500 stands for zero in the data rows.
Here are some points:
[292 527 548 312 403 812 748 647 572 717]
[639 527 473 467 600 468 470 460 510 629]
[0 714 238 290 0 439 575 415 299 741]
[768 389 555 628 735 264 314 456 490 248]
[766 462 637 526 607 592 373 529 581 513]
[507 443 603 439 518 703 678 561 525 403]
[312 569 466 507 183 439 253 384 376 453]
[509 538 407 646 511 357 399 526 470 512]
[280 545 493 469 226 426 299 308 396 530]
[410 444 518 536 459 654 555 576 506 539]
[302 435 537 525 334 655 530 526 475 468]
[880 473 649 565 925 609 548 605 596 521]
[822 316 799 564 642 888 440 594 611 412]
[556 447 639 410 514 881 656 712 655 482]
[415 531 392 549 456 196 494 311 372 418]
[645 469 675 477 511 745 357 543 540 502]
[530 514 487 529 546 447 605 524 458 418]
[158 667 286 423 205 359 483 382 340 548]
[553 454 355 582 484 120 323 315 402 334]
[322 494 592 361 361 855 674 677 584 601]
[369 501 498 574 376 554 437 558 460 530]
12 more points follow, each with its number after it:
[329 649 449 303 337 812 711 689 521 813] 0
[789 432 606 637 673 336 222 405 493 413] 1
[434 654 366 548 435 210 433 343 338 553] 2
[141 528 403 343 179 653 645 527 490 591] 3
[244 504 361 487 364 459 589 443 456 529] 4
[519 449 684 397 455 974 602 669 614 574] 5
[593 563 449 551 611 173 278 345 461 535] 6
[530 458 449 598 397 311 283 368 431 333] 7
[625 418 516 575 608 452 523 502 546 381] 8
[298 536 523 338 434 701 750 578 533 539] 9
[517 490 678 515 406 824 441 558 538 502] 10
[506 541 660 355 464 769 601 511 570 663] 11
Which of these numbered points is nearest to each point below, ignoring the 2 directions in which the first points spread most? Its number follows each.
[255 402 527 421 235 459 380 334 360 292] > 7
[317 571 446 517 284 301 427 323 322 437] > 5
[794 383 759 518 702 677 375 561 639 465] > 1
[477 608 422 541 311 413 336 427 391 489] > 5
[732 373 607 565 629 504 413 486 593 372] > 3
[495 441 365 496 694 194 614 434 509 503] > 9
[419 478 631 492 317 751 410 476 518 383] > 10
[198 702 291 351 261 449 605 523 414 784] > 0
[779 557 541 506 685 758 552 731 631 629] > 0
[275 414 572 360 359 605 640 399 545 529] > 3
[199 517 321 514 403 258 610 334 397 562] > 4
[712 300 706 474 582 876 532 655 654 403] > 7
[318 482 427 460 438 526 670 451 503 511] > 4
[792 507 605 603 654 538 330 552 569 528] > 1
[665 544 577 466 510 824 534 607 587 583] > 5
